Each path below is one point turned by a fixed rotation once a step. After each direction that follows a path, write how fast that rotation turns it, in degrees per step (0 if it stays still).
Each turn is a multiple of 5 degrees from 10 to 175, or 0.
Each row of a path follows its step; steps can be skipped.
Rotation 1:
step 0: [ 12  14  -5  16  18 -11  13   1  22   4 -12   8 -11 -10   3 -19  18   8
 -11  -7  11 -16  -9   5  -2  27  -3   4 -19   2  -1   5   9  17]
step 1: [  6   5 -11   3  11  15  18 -17  -1  -2 -13  10 -14 -12  21 -20 -10  17
  -9   4  -7  -1  -9   8  17  -5   6  -2 -15   3  27  -8  21   6]
step 2: [-14  10  -9   0  10 -15   0  -9  -5   9   3  21   7   2  27 -23  14  -8
 -14  11   1 -23  14  14   6  14   6   1   4 -17  20  -2  11   0]
step 3: [  8  -6   4  -1  14  10  27   2   9   9  -2  -3   0 -11  38 -23  20 -16
   0   0 -11  -9   9   6  14  -6 -14   2 -13   3 -13  -5   2  -2]
step 4: [  3   6  -1   8  29   5   6  -8 -22   2  20   7   6 -20  25 -16  -4   7
  -8  -7  14  -8  14  -5  -5  -9 -15 -24  -8   0  14   1  -5   7]
step 5: [ -4   0  13   5   6   4  17  -5  10  -5   4  -8 -18  -5   3 -26  25  -9
  -1  11  32 -28   0   9 -15  -2  -3 -14  -7  -2  13  -1  -4   3]
step 6: [ 10  14  13  -5  31  -2  19 -13  -1   9 -10  -2  -9 -12   1 -10   0   0
   9   0  11  -4 -12   4  11 -12 -21   8  -6 -16  18 -15  -1  22]
step 7: [  5  17   5   7  -7 -27   2   9  -5  -8   2   9  -5 -19   4 -17  13  15
 -27   2   2 -19  -1   7   2  -9 -21   4  -9   0  26  -5  12   9]
step 8: [ -7  32   0  -1 -12   7  34  -7   1   4 -16 -10  -9  -6  13 -17   1   1
   3 -10  -7 -31   9   3  14   1  -5   0  -5 -10  10   7   7  -2]
step 10: [ 11  -5  -2   8  -7   2  25  -3   2   1   8  -1 -15   7  21 -21   7   8
  -7  -2  12  -4  28   9  -2  21 -12   0 -19  19  19 -11  -1  10]
Speeds:
[-1 -4 -1 -8 -1 -2  7 -1 -1 -2 -3 -4  4 -2 -3 -1  2 -2  1  4  6 -4 -1  0
  4  9 -2  0  6  0 -3 11  2  0] | 130
[ 1  6 -4 -2 -1  7 10  6  3  5 -2  1 -3 -7 -1  1 -2 -6  7  2 -2  4 -3  2
 -6  0  1  0  1 -1 -4 -3  4  0] | 140
[  3  -1  -3   6  -6 -11   2   3   7   7   1  -1   1   2  -5  -5   4   2
   1   5   1  -1   5   4  -6   0   3  -4  -1   1  -1   0  -2  -2] | 145
[ 1  7 -6  4 -5  4  0  0  3 -2 -2  4 -1  3 -5 -3 -3  5 -1 -2 -5  2  2  2
  7 11  1  7 -3  2  2  2  1  0] | 40
[-4  6 -3 -1 -6  2 -2  1  1  4  4 -4  7 -6  4 -2  5 -5 -1 -5 -6  0  6 -4
  4 -6 -1  1  3  2 -2  6 -3  1] | 70
Rotation 2:
step 0: [  1 -20   1   9   1   3  -5 -12  12 -14  -1   6  10  -8   7 -20  -4   1
  -8   7  18   7  -8  -6 -23  21  25 -10  -1  15  -8   1   3 -10]
step 1: [  8  -9  -1  -9   3   0  12  -7  40  -8  -6  20  -5   5   7  -6  -3  21
  11   0   9  10 -11 -12  -6   9   2   1 -10  -5  -7   1  -3  -9]
step 2: [ -2  -2  -4 -25   1  -2  -1  11  20   0   3   3   2  10  19   0   5  -9
  17  18  14  -1 -15   8 -15  11  15   1 -15  11   6  19  -2 -14]
step 3: [  0   5 -14  -9  20   8   2  -7  16   7  -2   3  -6   2   9 -19  11  -4
   7  -1  12  27  -7   8  -7  11   4  21 -10  16  18  -9  -6   0]
step 4: [  7   5 -19 -14   8   3   9   9   7 -19  -2 -15   9  -2  16 -12  10   1
  12   8  25  -1   0 -15  13  21   2   1  -9   0  12  -3  -4  17]
step 5: [  8   3 -17  -3   7 -10  -1   1  10   3   7   8   6 -20   9 -22  18   7
   7   9  12  -5  -6  -3  -2 -11  17 -17  -1  22  10 -14 -11  12]
step 6: [  9  -3 -14 -11  23  -7   1   6  14 -15   5   5   2 -33  11  -7   6  24
  -1   6   0 -10   1   6   1  15  11   8   9  -2  -4  -8   8 -10]
step 8: [  0  31  -9   5  -6 -14  15   9  13  -3   4  11  -9   4  11 -10  12  19
   1  -2  -1   8 -18   2  -1   6  24  14   1  -2   6   1  11 -10]
step 9: [  1   7 -16   3  -7   4  -5  21  10  -3   1  -5 -11   8  17  -6  -8   4
   8  15   7  14  -4   9  13  24  11  -3  19  23   5   3  18  -2]
step 10: [ 13  -7 -19   5  -6  -9  -2  -6   4  -3  13  12   4  16   7 -23  -2   4
 -10   2  18   6 -22   0   4  12  -1   0  10   3  23 -17  13   0]
Speeds:
[ 0 -1  3  3 -4 -1 -1  4  2  1  5  3 -1  3 -5 -2 -3  4  1  0 11  2  6  3
 -2 -3  6  8  5 -2 -9  3  3  1] | 45
[ 4  5  0 -5  0 -5  2  1 -2 -5  0 -6  5 -3 -2  1 -6  7 -2  0  3  0 -4  2
  1 -1 -2  4 -7 -9  3  1  5 -5] | 160
[  5   1   5   0   6   5  -1   3   7   1   4  -4  -3   0  -3  -4   1   4
   4  -5 -11   2  -1  -2   1   5   1   4   0  -5  -2  -3   3   5] | 145
[ 2  0 -2 -7  5  1 -6  5 -2  7  1 -3 -2 -6 -2  0 -5  0  0  0 -3  3  1 10
 -5 -1  0 -2  7  6  1  2  2 -6] | 110
Rotation 3:
step 0: [  6   0  -7 -23  10  10 -10  19   2  18   9  18   2   0  -4  15  -9  10
  -6  -2   9 -10 -23  -1  -1  -5  -9 -18  13  -3   6  14  -7   8]
step 1: [ -4   0 -18  -5   8   2 -24  -2  10  10  -2  10  -2   5   5   6  14  17
 -10  -6   5  -5  -1 -21 -24  16   9  -8   5   4  12  17 -11  -5]
step 2: [-11  -3  -9  -9  -4   4  -7  16   5   8  -8  25   5   6   9   4  -8 -11
 -23 -15  15 -19  14   0 -15  -6   4 -13 -11  -2  14   1  -5 -12]
step 3: [ -7  -2   1 -12  13   9   5  16  11  20  11  15  21  -2   3  21   6  -8
  -7  -6   3   3  -6 -10   2  12   8 -14   6  14  20 -12 -14  -4]
step 4: [ 12   4  -1  12  -6  12  -8   3  21   3 -10  19  10   2   9   7  12   8
  -3 -10  13 -21 -23 -14  -9  13  -1 -23   6   7   2  -3   2  -5]
step 5: [  5  -7 -19  -9  13  29  -8  12  -6   7 -19  21  -3  -3  19   7  -8  -7
  -7 -19   0  -9  -7  -6 -11   9  -9   3   6   7   4   2  -5   1]
step 7: [-12  -8  -1  -9  13  -1   0  -5  14  -5 -12  17   5   1  -5  29   7   6
  -9 -16  17 -15  -2  -1 -16  -4 -14 -12   5  16  -3 -11  -3 -15]
step 8: [  0  -8 -10  -9   0   9  -3  21   2   8 -14  15  16  -4   1  17 -18  10
 -20   0  -1   7 -25  -6  -9   0  -4 -16   5   9  -9   1 -16  -1]
step 9: [ 10 -15  -5  -9   7  14 -18  -9  -3  -2  19   7   8   3   4  12  -1  13
 -10 -14   6 -16 -18  -8 -26   4   9 -13   5   2  12   7 -10   5]
step 10: [ -8  -1 -21  -4  12  12  -4   7  15   2  -5  13   2  -5  10  13  11  -5
 -22 -13   7  -1   5  -9 -26 -18  14 -10  -1   3   1  13   6  -9]
Speeds:
[  7   0  -4   1   4   0   2  -2   1  -1  -2  -4  -4  -1  -1  -7  -3   1
  -4   4  -2  -5 -13  -2   4   2  -1  -6   7   2   1  -1  -2   4] | 85
[  2  -1   2   2  -2  -1   1   9   5   1   3   4   5  -4 -10   2   0   7
   6   0   2   0  -2  -4   3   1  -5   1   1   3  -6  -5   5   3] | 90
[-1 -2 -4 -8 -4  3  1  6 -8 -2  2 -2  1 -2 -1  0  0  3  4 -5 -2 -4 -1  6
  5  2  8 -2 -5 -3  1 -6 -5  4] | 120
[-1  0 -4  3  6 -1  4  5  0  0 -4 -1 -8 -7  4  8  2  1  1  5 -1  7  3 -3
  1 -1  7  4  4  4  2  0 -4  3] | 155
Rotation 4:
step 0: [-15 -15  -3 -27   7  10  10   7 -19  -3  10  14  -4 -17  -1  11   0   3
   5  -2   3  13  -6   6   5  -8   4  -5   9  12  14  10  -8  33]
step 1: [ -7   1  -6  -2   6  13   8  -3 -12   1   0  20 -17   5 -15  21  18   2
  13  -4  -7   6   4  19   3   6  12  18 -12 -26   8 -11   4  -6]
step 2: [-11  12   1 -13  -3  20   0  -4 -28 -21  -1   0  -4 -10 -22  16   4  -1
   5  -7   9  -1  -8 -19  -3   3 -14 -17   7  -4  12  16   2  -6]
step 3: [-18   0   2   9  15  10   6  20  -1  -1   6  -3   0   9  -5  16  12  -1
  -4   5 -13  -1 -30   2 -16  21   6  13   8 -14  10   5  12  15]
step 4: [  3   8  -8  -3  -4  16  -5  -8 -32   1  10  -1 -15 -12   5  18 -18   7
  -3  -4  -8  -1 -16   6   6  -7 -14  13 -11   9  24  -4   8  11]
step 5: [-12 -11  14   0   1  16   5  13  -9 -18  -7   0 -20  32  -3  11  -7   3
   6   1   3  23   2  19  -7   7  -6  11   8  -1  15   3   2 -10]
step 6: [-23   9   9  -6  -2   4   7 -19 -17   8  13   1  -1  -2  -3  13  10  10
  -6  -2  15   6  13  -5  -8  18 -18  -1  -5  -1  23   3  -4  29]
step 7: [ -6 -11   9  11  -2  17  12  12 -12  19   2   8  -3   3 -18  10  -6  -2
   8 -17   1   1  -1  14  -5 -14  -1   9  22 -28   9   4  13  14]
step 9: [-30 -15   1  -9  -9  10  16   3   1  -9   5   6 -30   2 -12   1   7   7
 -12 -12  -3  -2 -21   3  -2  -2   7  -2  22   9   8   4  -2  11]
step 10: [-15  10  -6 -23   9   3  14   7 -23  10  14   3   1 -14  -8   7   2  12
   2  -2   1   7   0  15   4   9  -2  34 -11  -8   9   5 -10  -2]
Speeds:
[-2 -2  1 -4 -4 -4 -1  5 -2 -3  4 -8 -5 -1  4 -3 -4  7  0  5  1 -1 -6  7
 -1  1 -4  5 -3  5 -6 -2  1  0] | 65
[ 1  2  3  2 -1  4  0  9  5 -1  2  9  5  4 -5  0  0 -3 -4  7  1 -1  1  9
 -4 -2  0  4  3  2 -3  6 -4 -1] | 160
[  2  -3   6  -5  -3  -1   3  -1   2  -2 -11   3   0   3  -1   2  -3   6
   0   3   3  -3  -3  -5  -6   9   0  -6   0   4   1   2  -1  -3] | 115
[-5  0 -1  3 -1  4 -5 -4  0 -9 -2  0 -8  6  1 -3  4 -3 -2 -1  3  0  4 -2
 -2 -3 -3 -2 -5  2 -4  7  4 -7] | 110
[  1   0   4  -1   4  -6   6   5  -3   6  -2   2  -6   0   1   3   3   3
 -10   0   5  -1   7   1   3  -6   1  -5   1  -1  -5   0   3   2] | 40
[-7  5  1 -5  0  4  4 -4  2 -1 -1 -1 -2  1 -6 -4 -1  4  0  5  0  9  7  3
  3 -1  4 -2 -3  0  3 -8 -6 -4] | 80
Rotation 5:
step 0: [  8   9   1  13 -15 -17  -9 -12   2 -30  -2 -10   2 -11 -11 -10   2  -2
   7   3   4  -6   3 -17  -2  -8   5   2 -19 -10  20   3   6 -19]
step 1: [-11  14 -10   8   5 -10  16   3  16  13  -6   9  -6  10  11   1 -10  17
   9   1 -12 -15  -6 -12   8 -13  -6  17   8  11 -26  -2  -4  -9]
step 2: [ -4  -1 -11  13  16  19  -4  -9 -13  -3  -2  -3   6 -25 -12  -4  -4   0
  18  -6   4  11  -1 -18  -5   2 -13 -24   4 -16  -1  -6 -12  17]
step 3: [-17  -3   7   5 -15 -19  -8  13   8  -7 -16  -4   3  -3  -3  14   6  11
 -13  -3   9   7  17   9  -3 -10  -8  14  -1   6  -2  26 -15  11]
step 4: [ 15 -13   2  -3   2 -11  -6   7 -14  10  -6  -8  10  -8  15  -4  -6  -4
  26 -12  10  -7   1  -5   2  -9  12 -12   9  -6 -19   6  19 -21]
step 5: [ 12  -7  19  16  13   1   3 -14   7  17  -4   1  16  -7 -15   4  11  11
 -22   4  -7 -25   5   7   4   3  -6   2   1  -2 -10 -14 -14   8]
step 7: [  9  18  -4  19 -14  -7   7  -2 -17   4   3  -6  -7  12   7  10   4  13
  -3 -11 -17  -4   8  14   4  20  -2 -15  -5   6  -9  17  -6 -15]
step 8: [ 11  -2   7   1   4  10   7   0 -10  -8   9  18  11 -16   1 -13  12   8
  16  14  16   0 -19  -1  23   5   4  23  12 -12   4   9  -6   1]
step 9: [-19  -4  -2  25 -21 -14  -3  -5  -8  -2  -1  -9  -7 -11   9  15 -12  -8
 -17   4  -2 -12 -11  -9   0  -9   7   0  -3   5  14 -21 -14  -6]
step 10: [-13  -2 -14  -8   2   7  11   0  12  -3 -13  13  -8 -13 -14  -5  -5   5
   0 -10 -12  -6 -23  -3  -3   1  -4  -7   2  -7 -16  30  16 -17]
Speeds:
[ 0  7  1 -2 -3  5  6  5 -4 -3 -2 -1  2  3  3 -1  0  7  2 -2  5  8  2 -5
  3  4 -7 -3  1  5  0 -3 -6  2] | 70
[-3  0  3  8  6 -6  4  0  0 -9  2  0  1  2 -2  2  3 -5 -3 -1  9  1 -4  0
  1  0  1 -1 -3  5  0 -1  5  9] | 120
[-1  3 -1  6 -7  4  3 -6 -2 -8  7  2 -6  0  5 -3  1  1 -3  3 -6  2 -4  1
  4  1 -3  5  1 -5  1 -2  5 -3] | 40
[ 3  8  2 -3  1  4 -7 -3 -3 -4 -2  2  8 -2 -2  1  7 -5 -1  3  0 -1 -6  4
 -3 -4 -6  2 -1 -5 -1 -1 -6  3] | 125
[ 1 -8  7 -4 -2  4  0  1  1 -2  0 -2  3  0  4  0 -1  1 -7 -2  3  1  7  4
  0 -5 -6 -5  0 -5 -9 -3  7  1] | 45
Rotation 6:
step 0: [  7  -1  19   1   1 -15 -23  -7  -7   2  10  11 -13  -9  -3  -2  10   0
   9  -1 -10 -19   8   5  -9   7  23   6  12  -5  26  -9   0 -14]
step 1: [-16  -8 -22 -13   7  11 -19  23 -11   4  -5  -6  -6 -17  10   7   5   6
  -4  -8   4   8 -16   5  14   2  -1  17  12  -4   0 -17  -5  -5]
step 2: [ 12   6 -23  -2   1   3  -4  -1  10 -15  10  23   6  10  -6   4   6 -25
  17   5   9 -19  -8   0  -8  17   4   9   3  -3 -16  -2 -14   4]
step 3: [  8  10   0   0   3   1 -11   6   0   8   6  -6 -19 -14  -3  -6  -9   1
   6 -12  26 -12   4  -7   1  16  10   2  12   0  31  23   7  -8]
step 4: [-22  13 -22   2  -6   5  -9   0  -6   9   4  -8   1  -6   6 -12  30  -8
   1 -10 -15  12  -5 -18   1   3  14   3  19   9  -5  -7  -5   2]
step 5: [  1  -3   5 -21 -13  -9   5  17  12   1  23  11  -5  13  10   8  -8 -14
   1  -1  -2 -17  -5 -12  10  17   1   5  14 -23 -13   0  -2   4]
step 7: [-12  18  -5  -2 -13 -13 -20  -2  -4  16   8  19  -7  -7 -16   9  18  12
  13 -15  -6  15  13  -4   5  15  -9   7  11   9 -10  -5  -4   1]
step 8: [ 16  -5   5 -13  -9  10  -1  27  -2   0   0  -3  -3   3  15  10  22   6
  -3 -14   2 -33   1 -13  -8  -6  -1  18   7  -5 -12   3  -3  -2]
step 9: [  1  12 -11 -13  -5  19 -10 -16   5  -8  19   9  -5   9  -7  14   7   4
 -10  -5   4  -3 -13   8  -9   7  18  -3  -1  -7  29 -17   0  -6]
step 10: [-17   4 -12  -3   5   6   0  19 -23  -7  10   6 -14 -11 -22  17   4  -1
  28  -6   7   2   1 -13  17   5  -8  -2   7   4  -5   2   2 -13]
Speeds:
[ 7  0  4  0  2  0 -4 -4  5 -2  7 -7  0 -4  2 -1 -6  0 -1 -4 -4 -3 -4 -2
 -9  1  1  5 -6 -3  3  3  4 -7] | 125
[ -2   4  -9   1   1   0  -1  -1   4  -5  -4   4  -3  -2  -1   7 -11  -1
   9   0   1  -2  -4   3   1   0  -3  -4  -5  -1  -4   1   3   0] | 90
[ 1 -7  8 -3  3  0  5  3  4  1 -2  3 -4 -3  1  0  1  1  9  5 -4 -9  4  1
  4  2  0  0  4  1  1  5  5 -4] | 140
